Each path below is one point turned by a fixed rotation once a step. After each direction that follows a path, write how fast that rotation turns it, in deg/step (0 if it stays still).
Each turn is a multiple of 5 degrees from 10 to 175, or 0.
Each row of a path follows its step; steps can be skipped.
Path 1:
step 0: [-16.9  -3.6 -11.0  11.5   9.5  -7.5   8.6 -29.5   6.7   1.4  16.0   9.0
   5.0  24.1  30.9  19.1   3.9 -12.5 -16.2  21.8  26.5  28.7 -24.7  23.9
   1.3  -2.6  -5.7  -3.8  36.0   2.1 -19.7  -8.3  17.4  -6.4  39.8  16.8
  26.3 -11.4 -18.0  12.5 -13.9  -0.7   6.0   9.7  -8.3 -14.9 -10.9  -0.7
  -3.8  -8.8  28.0]
step 1: [ 21.1  34.4  -8.5   0.6   0.5  21.6  -8.3 -26.8  12.0   6.9   9.1  12.8
 -34.5  -3.9 -15.4   3.0   9.5 -20.1  19.6  14.9  15.3  16.4  23.5   3.3
   7.8   1.6 -10.9  -6.7 -21.6   9.3  -2.4   5.7 -19.0  23.2  41.3   8.5
  21.9  15.2   6.0  22.5  -1.0   8.8  23.6   2.3  -5.6 -18.8   1.2   6.2
   8.8 -36.7 -18.0]
step 3: [ -6.9 -17.0   3.5 -18.3  -3.3  11.4   0.9  -3.7   2.5  14.0 -13.8  12.8
  16.9  10.9  -3.8  -8.1  28.7 -19.3   7.4   0.2  28.5  48.7   2.6   0.9
  -2.7   6.1  -8.9 -12.1  58.9  12.2  -5.0   0.0 -13.8  10.1  15.6  12.7
  15.6  -5.6   8.3   6.9   7.4 -25.2   1.5 -26.5   7.1 -18.9  17.9  19.7
   9.8 -22.0   4.8]
step 4: [  0.6  14.0 -16.0  11.0   4.2 -15.6 -35.7 -10.6   6.0  11.4 -12.4  -7.1
 -24.4  -0.1  17.8  -9.1 -18.2 -18.6 -24.3 -14.0  35.8  14.3 -14.5  11.4
  -4.1  -5.9 -19.1 -16.5  -3.4  -5.2 -16.5  -1.9 -20.3   5.7  27.2  17.6
  19.4   0.8   1.5  -9.2 -29.3  -1.5  16.8  19.2 -16.1 -36.4  18.6 -11.0
 -24.5 -15.2 -14.9]
step 5: [  0.9 -16.0   1.9   7.2  39.9  25.9  17.9 -15.3  24.2 -32.5 -14.2  38.1
 -23.5 -11.6 -31.3   7.1  12.7  -2.3  -3.0  -4.7   9.3  26.1  -3.2  -8.7
   5.7   6.1 -28.9  11.6 -13.1   8.1 -13.4  -3.3   7.8   2.4  -7.8  14.6
  17.1  -0.6   7.4   9.5  -7.5 -16.7   5.7   2.0 -26.4 -25.9 -14.1  -8.4
   7.8 -28.6  -6.8]
step 6: [ -8.6  14.9 -22.5 -16.7  12.0  -1.5   1.0   4.7   7.7  -7.1 -11.5   2.1
   8.8  26.5  -9.5  -3.1 -28.6  28.9  -7.7  21.4  37.5  27.8  10.6  -6.5
   0.9   8.0  -0.8   4.7  15.4  -0.8 -27.0  26.6  -0.5   2.7  28.2  30.3
  35.6  -6.1  11.4 -11.5 -18.7 -11.2  -4.4 -31.8   7.3  17.3  13.7  -1.6
  16.5 -13.3   9.1]
step 7: [ -7.1  -2.8  18.6  -3.5  15.0  -3.2 -15.4 -14.9 -19.1  25.0  21.8  11.3
  -9.7  -9.0  21.3 -19.7   5.5 -26.5 -25.7 -12.7  23.7  24.1   0.4   2.6
  11.9  16.2 -10.7   4.0   0.1  20.9  24.7 -12.3  -1.9   6.9  26.1   3.5
  51.9   8.6  -5.6  11.0 -24.1 -33.8   6.0 -15.3  -5.9 -12.9 -13.0  -0.3
  12.9  -4.9  -9.3]
step 8: [ -1.1  19.0  -4.4   0.0 -14.4 -17.1  19.4 -17.9  18.0   9.7 -40.1  13.7
 -26.7  -0.8   3.0  18.5  21.9  -9.2 -23.2  12.0  39.1   7.1  19.2  -4.0
  -4.4  16.8 -15.2  12.9 -20.5 -17.6 -35.0 -10.1 -17.9  -4.1   0.8   6.5
   0.6   6.0   0.2   8.0 -24.6 -10.2  -2.0  -3.0   4.2 -33.1 -21.5  -4.5
   3.7 -26.7  12.0]
step 10: [ -4.0   6.8   9.4 -22.9   5.7  -9.7 -29.2  -6.4 -14.4   7.9   2.0  11.0
   5.0  -4.2 -29.6   0.2 -16.4 -11.4  -5.0  -6.2  34.3  -4.0 -18.1 -10.4
  -3.1  19.6 -18.0  -2.2  -6.7  42.5 -25.8  16.5 -45.3   0.1  26.7  -5.8
  18.1   0.2  14.9   7.5  -0.1  -9.1  12.6 -39.6   5.4 -13.7   1.4   7.8
   3.8 -19.5  -1.1]
step 11: [-14.2   5.5 -13.8   1.5  35.2  -6.2   2.8  -7.3  11.4  15.0  -1.3  14.8
   2.6 -25.1  13.2  -1.4  18.9 -24.8 -39.3  -4.8  27.4  -1.0 -13.1  17.6
  12.8  28.0  -1.5  -1.3  17.5  -9.8 -28.3  -7.4   6.8  -3.2 -10.2  17.6
  29.9  -7.3  -2.4 -21.6   0.1   1.9 -28.0  -1.2   5.9 -37.4  -6.5 -13.8
  18.3 -12.6 -21.4]
step 12: [-13.7  -3.9 -14.7  -4.0   8.3  20.3  -1.4 -33.8  39.1  -0.8 -13.5   9.8
  -6.1  -6.6  -9.7  18.4  15.8   2.3   0.0   3.2  43.7  18.6 -13.0  -2.8
  -0.6 -20.7   4.2  23.4   5.3   9.3 -31.0 -12.3  -4.1   5.6  31.3  11.1
  20.5  25.7 -27.7  17.7  -3.4 -10.1  12.4   5.9   2.0  -2.3  17.1  16.5
   3.1  -1.0  31.3]
Directions:
[  2.8   4.7  -1.7   1.4  12.1  -6.6  -1.9   0.5  -5.7  -9.7  -0.5  -2.6
  -4.1   2.0   0.2  -4.2  -3.4   0.0   5.9  -6.0   0.8   5.3   0.7   2.8
  -0.7   3.6  -3.7   0.8   3.6  -3.0  -3.6  -6.5  -3.5   1.0   3.6   4.7
 -10.3  -1.6  -1.2   6.2   2.4   9.0   2.8  -3.6  -3.9  -0.9 -10.2   4.3
  -0.6   5.5   3.2]	80
[-5.6  2.5  5.9  4.8  9.4 -1.2  6.3 -3.6 -0.1  2.7  0.5 -7.7  8.0  8.6
  1.5 -1.0  7.7  4.9 -0.6  3.0 -5.5  4.6 -3.5  0.2 -5.8  5.5  0.8 -3.2
 -2.4 -3.6 -9.1  7.0  0.1  0.0 -3.2 -4.7 -4.3  2.1 -2.2  8.7  0.3 -5.8
 -2.9 -0.3  1.0 -2.9  0.1 -4.7 -1.7 -5.2 -6.4]	130
[ 4.4  7.3  6.4  2.2  4.4 -2.4 -0.9 -6.0  3.3  8.6 -4.1  1.8  4.4  3.3
 -0.1  3.8 -0.1 -8.3  2.4 -5.0  0.2 -6.6 -0.1  1.0 -8.7 -8.1 -4.3  7.4
  3.0 -7.5 -0.9 -8.3  2.0  1.6 -0.1 -3.4  2.6 -5.6 -1.5 -1.8 -5.1  4.1
  3.7  4.6 -4.1  3.3  1.0 -2.0  8.9 -3.8 -4.4]	100
[ -0.7  -6.4   1.0  -1.9   2.6   0.2  -7.6   2.0   3.2  -3.6  -7.8  -0.6
   5.5  -4.8  -6.2   0.5  -0.7  -4.3   0.0 -10.8   0.4  -1.1  -9.4  -3.5
  -1.9  -1.6  -1.8  -5.7   6.7   2.7  -7.0   1.7  -6.5  -0.9  -6.6   1.4
  -5.0  -1.2   1.8  -7.6   5.2   2.5   0.1   1.7   0.2  -7.3   9.0   0.1
  -6.0  -0.4  -7.1]	55
[ -4.9  -4.9  -2.8  -1.9  -2.0  -1.7   1.7  -2.7  -4.8  -6.4   4.5   5.3
   1.7   3.9  -4.4  -1.4   3.3  -7.5  -2.6  -6.5   2.1   8.0  -6.4   8.8
  -0.6  -3.7  -2.2   3.5  -4.7   0.6   7.3   1.1   8.8  -6.9  -1.6  -0.8
  -2.4   2.9 -11.0  -2.4   5.4  -3.0   8.0  -1.0   4.1   3.1  -2.9  -2.2
   3.1  -2.0  -6.6]	160
